One turning vector, and how many steps it has turned:
The counts run from 0 to 366.
[ 11.7  19.8   4.3  45.0 -19.2   6.1  -3.2  29.9   4.0  11.0  -4.8 -14.3
  -9.8  16.2  11.7 -22.0 -13.4 -23.4  11.6 -15.5 -16.6 -13.0  -4.4  26.8
  -6.4   6.7  -5.0 -12.5 -16.5  24.8  14.1  25.0   3.6   0.0  27.7   5.8
   2.6 -14.6  12.5  20.4  25.9 -28.2  35.3  10.4 -17.6 -17.5 -23.3 -19.7
   2.6  56.5   1.1  14.8   9.5  12.5  15.5  33.7  -2.3 -11.1  40.7  26.5
   4.2 -22.9 -32.9  20.8 -24.8  10.8  -3.9  24.9   2.6  -0.1   6.6  -8.6]
130
[  8.0  14.4   8.7  27.3  -9.1  20.6   8.9   5.4  20.0 -15.2  36.7 -19.8
  16.0  26.0  -6.5 -25.7   7.6  -6.7 -14.4   1.2  -5.7 -10.4  -8.4   7.0
  -7.9  14.8  -3.7  -3.1  -0.9  24.5   7.5  12.4  31.0   8.9  14.5   0.6
  12.6  -9.3   5.0  22.9  20.7 -27.9  38.7  25.9 -43.1 -14.1  -2.5 -44.6
 -22.6  46.2  -1.2   6.1 -21.1 -23.5  -1.9  19.2   6.6 -15.4  28.1  14.8
  30.5  -9.2 -25.2  11.2  -6.4  24.0   3.0  28.7   3.6 -19.3 -12.9  -9.7]
143
[ 22.0  18.7   6.6  12.0  -8.4  17.6  23.2   0.7   0.7 -18.2 -10.0 -16.6
  13.8  17.2   0.3 -24.9  -8.8   7.5  24.4  15.8  -0.7  -7.0  21.4 -14.8
  22.9  -2.1 -18.8  10.9  -8.3  37.0  -3.8  40.8  -5.1   5.7  15.8 -11.6
   0.0 -10.2 -11.2  46.4  -0.2  -2.1   4.5   2.7 -52.8  14.1 -34.1 -29.8
   7.3  13.1  14.5  -4.2 -13.4 -39.1 -23.1   0.4   1.6  21.7  36.2  23.2
  34.4 -13.0 -24.1 -15.3 -16.8  -8.5   8.0  18.4  -7.4  -5.7   6.1  -8.0]
166
[ 11.1   3.0 -22.2  20.9 -24.9  -5.8  10.5   9.0  11.4  -9.6  30.6 -12.4
 -13.7   2.7   0.0 -23.6   5.8 -12.2 -29.1 -18.0   0.7 -17.2 -10.8  10.3
  30.5  10.9 -13.6   4.5 -24.7  15.4   8.9  16.8  28.0  23.1   5.5 -21.6
  -0.3 -10.9  16.2   9.9   8.9 -19.4  55.7  17.5 -27.2 -18.3   3.2   1.2
 -21.0  45.8  19.1  20.8 -15.3 -28.4 -18.9  10.3  18.7  -8.3  40.1  10.2
  -4.7   5.5  -7.5  17.8   8.0  23.9  -7.6  16.5  16.1  15.7  33.8  -6.7]
308
[ 18.1  15.4   8.9  27.4 -32.6   5.5  -5.9  26.3  22.7   3.7   9.9 -15.7
  10.1  11.4 -19.7 -42.8   6.4  26.7  -3.9 -19.4   6.0   0.1   4.3   6.2
  11.9   8.9 -48.7  10.5 -11.3  59.9 -12.4   1.7 -14.3  13.9  32.7   6.1
  -2.8  11.3   6.6  21.2  -3.7 -16.8  17.6  25.3 -19.4  -9.6 -29.6 -25.7
   5.4  12.3  11.5   3.2 -10.0 -28.6  14.3  26.0   2.9 -15.8  32.5   5.0
  22.6  -3.1 -20.4 -29.3   1.2 -12.4  10.9   2.3  15.9  -4.5  18.5 -11.3]
37
[ 25.6  11.5 -10.3  19.6  10.5  22.0  27.6  28.4   8.9  -2.8   5.3   5.3
  13.0  20.5 -13.2 -20.4  -7.8 -12.7  -5.0  -7.0 -10.0 -19.7   3.2  -9.9
   9.5  -6.2  -4.8 -15.0  -6.9  38.6 -10.6  32.5  10.8  19.4  34.5  -5.5
  17.2 -21.7 -19.1  22.8  24.2  -6.0  33.9  17.8 -32.5   2.6 -17.1 -60.7
   1.5  23.4   1.4 -10.9 -12.2 -14.5 -10.3   3.6 -10.4  -9.0  42.8   4.5
  23.1  -6.0 -30.9  -3.3 -31.5  18.9  -1.8  18.2  10.9 -19.3  -2.1 -14.8]
148
[ 38.5  22.1  -1.7  26.0   0.7  11.6  16.0  37.1   2.6  -1.8  17.7 -14.9
   6.2  -6.3   1.8 -46.4  52.1 -11.7   4.4  -0.9  -4.3  -1.9   0.1   9.0
  -7.0  -9.3 -31.9  20.1 -12.2  36.4   9.0  30.3   3.6  26.0  24.5 -10.3
  16.0  -8.2   0.1  17.4   4.9  -2.9  19.2   6.6 -41.0   9.9 -23.6 -16.0
 -18.4  28.8  14.9  -5.1   0.4 -19.6 -14.7  13.8  -9.8   5.5  44.5  10.2
   7.3 -15.7 -22.4   1.0  -0.4  23.9  12.8  21.4   0.8  -0.5  16.2 -23.2]
157
[ 20.8   4.2   3.5  31.2  -9.0  25.5  13.7  12.8  12.6 -16.7  -1.6  -6.2
   0.4  35.7  -7.7 -46.7  -4.4   2.0   0.9  16.5 -10.3  -8.0  34.9   5.1
  -2.8  -5.1 -11.9 -11.9 -19.0  39.0   8.7  17.8  -4.5   4.5  24.4   7.1
  18.4   9.3  16.3  45.5   9.5  -1.6   5.7  15.2 -41.5   6.5 -13.6 -24.4
  -5.4  30.7  22.8 -12.5  -6.8  -8.6   1.2  29.7  -1.1 -22.0  37.2  31.5
  49.3 -21.3 -20.4  -7.8 -19.0   5.8 -10.5  13.2   2.7 -11.0  -3.0 -21.7]
137
[ -2.3   5.9 -18.2  22.2 -31.6 -12.1  12.9   2.3  10.9  -7.8 -11.7 -10.4
  19.8   8.7  12.7 -18.2 -23.9  14.0  14.4   5.3   3.1 -10.5  -0.2 -13.7
  39.9  35.6 -23.0  16.5 -18.0  16.9   6.6  21.0 -12.2  14.1  -4.7 -21.4
   1.9 -21.5  22.9  38.4 -14.3   5.6  48.3   1.8 -26.1   2.9 -17.5 -11.1
  -9.3  25.8  34.7  16.4   9.3 -18.9 -10.0  10.2  20.1  28.1  59.6  25.3
  12.0   3.4  -7.3   7.7  -5.7 -18.4 -17.7   2.6   3.7  -4.3  19.1  15.3]
195
[ 13.5  18.7 -10.8  19.0 -29.8   9.7  16.0   5.0  13.9  -8.9  20.3  -4.9
  22.2  11.5  -0.5 -34.8  -9.0   3.9 -10.0  19.2   4.3   1.6  32.4  -1.0
  50.1   1.4 -12.0  12.5 -19.3  24.7  -3.7   7.1 -20.2  20.3  57.3  -9.9
  -6.2  -5.3   8.5  39.8   7.3  -2.4   1.2  12.9 -29.9 -12.5  -1.9 -29.3
  23.4   7.9   5.6   0.4   6.9 -34.7  -3.7   4.8  -2.6 -12.8  49.5  21.7
  15.6  -5.8 -10.0  -6.7 -10.1 -18.3  -7.4  18.5  18.9  -1.1  21.2 -10.1]
284
[ 13.8  26.2  -7.9  -2.2  -2.7  26.4  25.5  20.1   6.0  -6.6  -7.5 -21.4
   4.5  -6.0  12.1 -13.2  -8.5   5.6  10.1  11.2   5.3  -7.6 -10.4  15.0
  17.8   6.4  -8.6   5.7 -33.8  31.4  -2.2  27.0  -1.4  16.1  30.6 -25.1
  23.4 -29.2 -31.5  27.8   3.2  -1.7  23.4  12.0 -41.0  -2.5 -17.4 -33.4
  20.4  24.1 -12.7   0.6  -4.4 -26.2 -24.9  -0.5 -21.0  -3.6  27.1  25.7
  21.6 -10.3 -27.0   6.7 -10.9  21.0  -9.4   4.1   7.4  -8.4  11.2 -15.9]
164
[ 16.3   4.8  -8.4  -1.6 -28.0   3.6  25.6  11.0   1.9 -33.0 -12.6 -19.6
  12.4  -3.8  11.7 -18.7  -4.1  10.0  33.1  -4.2  19.0 -15.3  28.0 -24.6
  42.5  13.4 -30.9  -2.2  -0.7  18.3  13.8  29.1 -11.1   4.0  17.1  -7.8
  16.5  -1.9  -5.0  42.2  -5.9 -21.3  25.4   4.7 -56.4  -5.1  -5.8 -12.2
  11.3  13.2  23.9   5.3  -4.4 -29.8 -17.9  15.5   3.8  11.8  46.2   9.1
  27.4   0.1   3.2  19.0  -4.0 -16.0  13.7  21.6   9.0   3.3  16.2 -10.2]
183
[  5.2   1.4 -19.7  22.2 -18.0   8.9   2.5   5.3   0.5 -23.8   2.1  -7.7
  -4.0   8.6 -17.9 -41.4 -11.4   1.5 -13.2  -9.4  -0.9   0.3  19.7 -14.1
  37.3  -4.4 -24.2   9.8  -4.0  11.8   2.9  29.4   5.3   5.8  13.9  15.1
  -3.7  26.7  23.5  45.3   8.3 -15.3  13.5  10.5 -32.7  -2.6 -14.8   7.8
  -8.2  30.2  47.5  19.8 -28.9 -22.9  -7.4  14.1   7.3  -3.9  50.2  16.8
  33.6   0.3  -0.8   5.9  13.0  -0.6  -7.9  21.4   7.8  19.1  30.0 -28.1]
302
[  8.2  28.1   2.6  18.5 -17.9  -9.6   8.6   3.6   6.0  -5.4  15.4 -10.0
  11.7  13.2 -11.8 -25.0 -31.3  20.6  -1.0  -4.9 -11.1 -20.0  -3.6 -14.7
  10.4  10.9 -37.6   3.4   1.8  39.6  -7.3  37.7  21.3   3.7  17.1  20.6
   7.9 -24.3  -7.1  32.2   9.5  -6.8  36.3  15.3 -38.3  -6.0 -22.1 -46.3
 -18.6  21.4  12.5  21.8 -38.7 -17.9 -15.7  28.8  -0.1 -16.5  31.5  14.1
  22.7  24.4  -8.4   0.8  -7.0 -12.1  11.2  10.3  18.2 -14.9  10.9   4.5]
48
[  3.7  -7.4 -38.7  31.3 -26.0  -2.9  21.0  26.2  -3.0 -11.6  11.7  -5.8
  13.3   8.9   1.4 -29.9 -24.6  23.8  -9.8   6.8  10.9 -21.2  -7.6 -13.4
  22.3  15.5   6.8 -10.8 -23.9  14.1   0.8  -0.4   0.4  25.4  23.4  -3.5
  34.4 -13.1  13.2  28.4  -9.0   0.9  63.4  31.2 -20.0   3.8   7.0 -34.5
  -0.8  26.7  29.2   4.0  -4.8  -5.7  13.9  10.0  14.6 -13.2  36.9   4.7
  14.0  16.4   2.9   5.5  10.4  -6.3  -7.2  -5.2  23.2 -12.1  -2.3 -21.3]
210
[  7.4  19.2  -1.3  23.4 -38.5  10.2   2.1  25.4   7.7  -3.3 -27.2 -20.2
 -26.4 -12.7  16.7 -24.3  -1.8 -32.8  11.3  -5.9  15.2 -18.3   8.9  16.6
   6.1  39.9   6.2  24.7 -29.8  -1.6  -5.6  19.3 -18.9  -8.7  20.9 -20.7
  -3.4   6.6  10.2  35.7   8.5 -20.9  30.0  -2.2 -15.1 -12.3 -10.0  -5.4
  41.6  39.7  20.8  25.7  15.0 -30.4   7.2   7.3  10.0  -7.6  34.1  47.8
   4.7  -3.2 -33.9   8.4  -5.9 -12.5  -7.1   5.5   3.9   0.5  16.6 -18.6]
101
[  4.7   4.5  -8.6  31.3 -22.3  -1.0  -3.2   5.5  -1.4 -16.3  -2.6  10.1
  -4.1  29.8  -9.0 -57.3  -8.5 -18.3  17.7 -11.3  -0.1 -11.3  28.0 -11.6
  20.7   6.8  -6.4 -11.9 -21.5  18.6  10.6   8.4  -9.7   8.2  21.2  10.7
   1.1  15.4  30.1  46.0  25.1 -20.8  16.7   6.8  -8.9   1.6  12.4 -22.2
  -2.7  32.8  43.6   4.0  -1.2 -22.8   2.6  16.3  15.8 -21.7  47.7  32.0
  19.1  -4.7 -19.3   2.2 -16.2  -9.2  -4.8  28.8  12.1  10.9   5.6 -11.5]
121
[ 28.1  18.3  12.7  26.5 -12.4   6.7  14.4  24.0   0.8  -8.0 -21.6  -1.9
 -24.9   7.6  15.7 -35.2   6.4 -22.6  23.8  -4.8  11.3 -32.2  17.8   7.4
  -3.0   5.1  -3.1 -10.9   3.6  28.3  -2.9  31.6   0.8 -17.4  33.1  -1.7
   9.7   5.4 -11.0  17.0  17.0 -27.4  16.9  -6.5 -29.4 -15.7 -18.9 -43.0
  11.2  29.7   2.7  -0.1   4.7 -12.5  -5.5  16.1  13.0 -14.7  30.7  27.3
  18.3  -2.4 -36.2  28.1 -19.7 -15.1  32.0  16.2  -0.1 -11.3 -13.8  -2.7]
249
[ 34.6  -4.2 -15.3  27.9 -20.9  -0.6   2.5  42.7 -21.1  -3.9 -29.0 -10.8
 -21.4  -4.9 -10.1 -48.4 -13.8 -15.9   7.3  -3.8   4.7 -24.4   4.7  11.5
  -8.6   9.0  -6.5   1.3 -19.2  36.0 -12.0  15.7  -7.6  -5.5  25.9 -10.4
  -0.3  27.5  21.8  24.7   3.1 -16.2  47.8  15.1 -23.2   1.7  -8.6  -9.8
  -1.6  35.5  18.6  12.8   6.4  -3.3  15.7  37.1  -2.9 -17.2  31.4  21.2
   1.3  -4.9 -22.3  13.9   4.8 -20.7  -4.4 -10.4   9.5  -3.5  -3.3 -33.0]
220
[ 15.5  -7.8 -16.1  24.6  11.2  -2.6  -4.0  16.1  28.6  -3.1  16.6 -11.2
  -2.2   7.5  -6.4 -12.8  -5.5   0.3 -30.8   0.7  -2.1 -24.7  -7.6   4.0
   1.5  20.6   7.2  24.0 -30.3  31.5  -3.9  18.7  20.7  28.7  -3.8 -16.2
   7.6 -18.8  25.3   6.7  -3.3  -7.1  62.7  -2.0 -39.8   2.0  -7.1 -12.5
 -21.8  33.7  21.5   6.8  -9.5 -25.6 -17.6  13.7  19.5   9.4  36.4  32.7
   9.4  -5.0 -42.1   0.3   2.3  28.0 -18.8  11.3  21.1   4.8  17.2  -9.7]
325
[ 18.4   2.6  -7.6  28.4 -19.5  -7.5  -5.0  23.2   6.6   8.7   7.2   1.0
  -1.3  13.9 -10.3 -47.1 -11.0   6.7 -14.5   6.4  -4.8 -19.7   5.3  -6.2
  -4.9  24.3  -6.9   9.9 -28.3  47.4  -6.2 -14.3   3.5  20.9  31.6   1.9
 -15.1   5.3  12.7  23.9   4.5 -16.9  55.0  34.3 -13.5  -1.8  12.7 -33.4
  -1.2   9.8  19.3   5.9   2.4 -34.2   3.9   9.4  12.2 -17.8  36.3  29.7
  -5.5   2.8 -13.5 -11.1   7.8 -18.8   6.6  -5.2  38.4  -1.8  -5.5  -2.2]
222
[ 11.4  22.1   0.8  19.4  -1.6  20.6  19.6  -0.1  13.2 -11.8   0.9 -10.6
   5.7   4.7  13.6  -9.4  -2.8 -21.3  16.5   5.4   4.7 -14.5   7.9  -5.1
  18.6  15.7   1.2  13.5   4.4   9.5  -8.6  28.6  -1.8 -23.8  36.0 -14.2
  21.5  -3.2  -6.5  30.9  22.6  -9.2   5.7  -7.9 -43.7 -16.6 -12.6 -50.6
  23.7  31.1   0.2   6.1   5.5 -34.2  -5.5  27.8   0.0 -16.3  38.9  43.5
  36.3  -3.0 -21.3  17.8 -20.6 -17.5   0.4  25.6   7.9 -33.9   1.6  -5.7]
266
[  9.6   4.5 -24.1  20.2 -27.6  14.3   5.7  17.4   9.6 -18.3  -0.1 -29.2
   4.0   8.4  12.2 -14.2 -31.8  27.1   7.1   5.2  13.6  -6.5  24.3 -22.4
  34.2  23.5 -26.2  -3.0 -12.2  14.8  -8.9  21.8 -17.7   5.6  20.6  -4.0
   7.3   9.1  18.2  26.7 -19.3 -22.4  35.2  17.5 -39.5  -5.9 -20.9  -4.7
  21.7  26.7  28.8  10.3   0.0  -1.3  16.3  30.6  18.5  20.1  42.0  12.4
  38.2   4.7 -12.4  22.9   9.2 -27.7  -6.7   6.9   5.4 -21.3   0.6 -10.3]
199
[ 40.6  10.6  -3.0  26.8  -4.1 -15.9  24.1  34.6  19.2   1.8  -1.9   2.1
   5.4  -2.1   5.6 -30.9  16.7   4.6   4.6  -1.4   3.1 -14.8  -1.3   3.1
  -9.2  17.6   2.2  11.3 -27.6  22.1  11.4  10.0   5.9  40.7   7.1 -27.7
  22.1 -27.4  16.0  21.4 -15.5  14.2  49.2   0.9 -20.2  14.6   5.6 -32.6
 -11.8   4.9  32.0  -2.7  12.2 -26.9 -15.0 -17.0  13.7  15.4  44.5  24.6
   2.5  10.6 -39.7  -2.2 -15.9  28.2 -10.2  14.7   6.4  13.6  10.2 -10.5]
342
[ 35.2   1.8 -13.9  13.0 -17.8   0.8  -1.0  10.3  12.4  -5.2   5.5 -19.9
  -0.4   2.8   0.1 -31.9  19.6  21.4 -13.2  19.2  10.0 -20.6  33.7  -5.8
   3.6  13.4 -24.6  30.1   0.9  23.0 -17.0  24.7  -8.9  11.6  25.2 -40.6
 -19.9   0.5  16.2  10.5  -9.2   4.5  29.1  -1.3 -60.0  -8.0 -20.4 -19.3
  -1.1  15.6  15.7   9.1   0.1 -52.5  -7.9  29.0  28.6  14.4  33.9  35.1
  16.5   1.0 -21.5  15.8  18.1 -22.0   4.7  -6.6  10.1   3.0   0.1   1.2]
71
[ 24.7  10.8   3.1   7.7  -7.5   6.6   3.7  40.0  14.9 -16.4 -14.8  -2.5
  -2.8 -14.3  16.6 -38.1  23.8  -9.5  13.5  -0.5   7.5  18.4  19.4   2.2
   8.4  21.5 -15.8   8.4 -28.9  38.2  11.3  17.0 -21.4  24.3   6.1 -14.1
  16.4   2.3  25.1  23.8 -22.7   2.9  28.9 -13.3 -13.0  -1.5 -16.1  -1.6
   8.6  21.1  51.8  -1.5  20.3  -1.9  -0.7  16.0  16.5  10.2  55.8  26.6
  23.4  -7.0 -41.7   7.4   1.3 -10.7 -17.3  20.3   6.8   1.0  19.4 -18.3]
5
[  2.0  29.8  13.2  20.8 -28.9 -21.3   9.8  23.3  16.5  12.8   4.3 -15.1
  16.6  13.2   7.8 -34.6 -24.2  18.1   9.6 -17.8   0.1   9.2 -16.4   6.5
  22.2  16.4 -33.3 -12.3 -17.2  56.1  -0.5  20.8  -1.2   6.3  22.8  -2.2
  11.8 -26.1   5.9  28.5   3.1  -1.1  47.2  24.1  -0.4 -15.3   5.3 -48.1
  -1.3   7.3  22.1  11.7  -8.9 -19.8 -11.5  -0.3   8.4  -8.9  39.7   2.2
  10.0  10.5 -29.2  -7.8  -9.3  -9.8  -6.7  22.3  11.2  -1.9  30.9  -0.2]
32
[ 14.5   9.2  -5.4   7.9  -9.6  25.7  -4.2  27.9  32.9 -17.9  20.9 -22.7
  19.5   0.2   8.7 -20.1  24.7   7.7   4.5   5.9  17.3  -9.8  11.5  -7.2
   9.3  28.5 -10.5  19.8 -26.5  29.3  25.2 -16.4 -12.4  33.4  19.4  -4.3
  17.9   1.8  16.4  19.9 -27.3 -30.7  38.6  22.4 -25.3  11.5  14.4 -28.8
   5.0  30.6   7.3  -8.8  24.5 -17.0  21.3  12.2  15.0  -1.2  39.2  27.2
  28.0  -8.6 -18.0   3.6 -10.6   3.4  -3.4  23.3  18.7 -17.9   0.3  -3.5]
8
[ 17.3  15.6 -12.1  34.2 -25.8 -20.8   6.6  31.5  -2.2  14.5 -15.7 -10.6
 -17.4   9.1   2.2 -48.6 -13.8   7.7   9.9   2.9  -1.7  -7.2  -5.7  10.4
 -15.8  29.8 -12.8   8.5 -29.6  34.3  -3.4   7.4   1.3   1.2  -3.8 -10.9
  -0.8   4.1  35.3  28.8   6.0  18.5  56.8   7.1 -14.0  -0.3  -6.1 -15.2
 -22.0  22.7  31.3  22.9  -5.0 -20.8   2.2  19.8  20.5  -1.9  39.3  26.5
   6.9   3.4 -27.7   3.1  18.8 -14.7  -4.4   8.4   6.6  20.6  -4.2 -15.2]
224
[ 12.9  20.4   6.0  -7.3 -16.4  32.0  -2.3  25.0  21.4 -25.7   6.6  -4.7
   5.6  -6.9  18.4 -20.9  18.6  -2.7  16.7   5.7  13.7   1.2   1.7  -1.9
   4.7  30.5  -0.6   9.1 -23.5  36.7  29.9  -1.2 -12.2  15.0  16.3  -6.9
  25.3   6.2  17.7  21.7 -15.8 -28.7  53.5  19.4 -30.7  -6.7  11.2 -20.0
   8.7  38.8  16.0   3.0   7.7 -12.3  24.0  26.1  11.9 -10.1  32.5  25.2
  28.6 -20.1 -33.0  20.9  -2.4  -8.3 -14.8  18.4  12.8 -29.1  -5.5 -17.5]
7
[ -6.8  44.9  -8.6  -2.3 -24.7  26.6  -0.1  14.4   0.9  -5.3   7.2 -12.2
   5.1 -10.7  16.4 -45.1  -4.6 -24.6  -5.2  18.1  -8.0  34.8  -4.5  20.1
  34.3  -3.3 -11.5   9.7 -30.7  24.4  19.0  28.3 -13.2   7.3  29.0  -4.1
   4.4 -13.0  12.5  25.4  18.1  -8.6  22.3   8.0 -24.7 -23.8   1.1  -6.4
   6.3  28.9  11.9  19.3  -9.6 -31.6 -12.3  32.1  -6.4 -10.2  44.8  26.1
   4.6 -13.7  -3.1  20.3  13.9 -12.2 -14.8  38.3  13.8 -16.6  24.9 -31.6]
287
[ 34.0  14.8  14.7  -5.6 -14.6   7.6  11.7  10.8  18.4 -23.3   9.9 -10.0
  27.3   3.9  -8.0 -35.0  33.0  -1.8  16.3  11.6   0.2   1.8  22.2  -3.4
   7.0   1.1 -32.4   4.0  13.5  45.2  19.7  20.1   4.4   7.0  24.1  -1.0
   6.0   6.0  -9.1  31.1  15.0 -18.6  25.9   8.6 -44.4 -11.8  -0.1 -38.9
 -16.8  17.4   3.8  12.1 -20.6 -29.3 -13.7  20.3   4.3  -9.7  26.4  15.3
  21.9 -22.9 -15.0   9.1 -10.9   1.2  16.0  34.4   8.3   5.2   4.3 -21.3]
155
[  1.7  20.2   4.7  18.0   2.4  18.8   9.5  -4.9  25.0 -10.0  10.3  -5.5
  22.9   9.4   1.9 -13.6  -4.2 -19.3  -0.6  13.1  10.6 -16.1  18.7  -6.2
  27.3  21.9  -3.7  21.6   1.0  11.5 -13.9   7.8  -7.0   2.0  39.3  -4.7
  12.2  -5.1  -1.5  22.0  21.7   5.9   2.3   4.1 -32.8 -18.4  -5.7 -55.5
  28.6  19.4   5.3  -5.7   8.0 -60.7 -13.1   7.1   0.1 -16.0  41.1  43.5
  33.3   4.6 -27.6   2.5 -20.3 -18.4   1.1  28.8  19.7 -36.5  -1.4  -3.8]
267
[ 30.3   8.0  -6.2  10.7 -20.8  16.6  10.2   9.4  14.8   3.2  20.1 -15.7
  13.9   7.8   5.5 -23.4   9.0  15.3 -24.1  18.5  17.8 -28.7  29.1   1.9
   8.0   1.4 -15.4  22.2 -14.3  33.7 -24.6  21.6  -1.4  15.0  38.8 -20.4
 -11.6  -3.9   2.7 -12.2  -0.9 -12.4  18.4   2.0 -55.6 -18.4  -1.3 -33.0
  -4.3  12.4   8.5   0.4   1.7 -43.1  -3.9  28.0  16.2   9.7  22.5  23.2
  16.2  -1.3 -21.3  19.6   3.8 -25.7  19.0   3.0  29.6  -8.2  -7.5  -4.9]
70
[ 27.7   2.3  -8.0  18.3   2.0  10.7  28.7  37.3   3.6 -23.6 -41.8  -8.4
  -5.0   0.1  29.7 -19.8  -1.1  -8.8  24.1   2.2  12.1 -26.7  24.1   1.4
  15.9  15.6   9.0  -6.4 -26.2  22.3  20.1  23.3 -21.5  20.2  15.9 -17.1
  29.0  -3.9   4.0  32.0  -9.5  -5.7  20.7  -1.7 -24.6  14.1  -5.1 -19.0
  34.8  36.3  34.7 -20.7  23.9   0.9   3.0   2.2   3.5   1.5  51.7  22.6
  29.6 -14.0 -32.0   8.6 -17.0  -8.9 -20.4   4.3   9.8   2.3  -0.2  -7.4]
1
[ -1.8  -5.8 -19.5  13.7  -0.2   9.3   6.2  13.2   6.8 -12.1  11.4 -10.5
   6.4  -5.4  -4.9 -30.4 -12.7  -5.4 -15.0  -2.6   0.7  -9.8   1.3 -27.8
  37.7  32.0  -4.5  15.9 -18.7  23.0 -13.2  -7.8   4.5  22.3  18.6  -3.0
   6.4  15.5  27.1  15.0   3.0 -17.8  65.9  38.7 -32.4  -5.7  18.9 -20.8
  -8.5  30.9  24.6  20.5   2.7 -36.4  10.0  16.4  18.0 -17.4  38.6  22.5
  22.9   5.3 -15.0  13.2  16.5 -24.8   0.2  -5.6  28.0 -37.9  -1.7  -9.2]
205
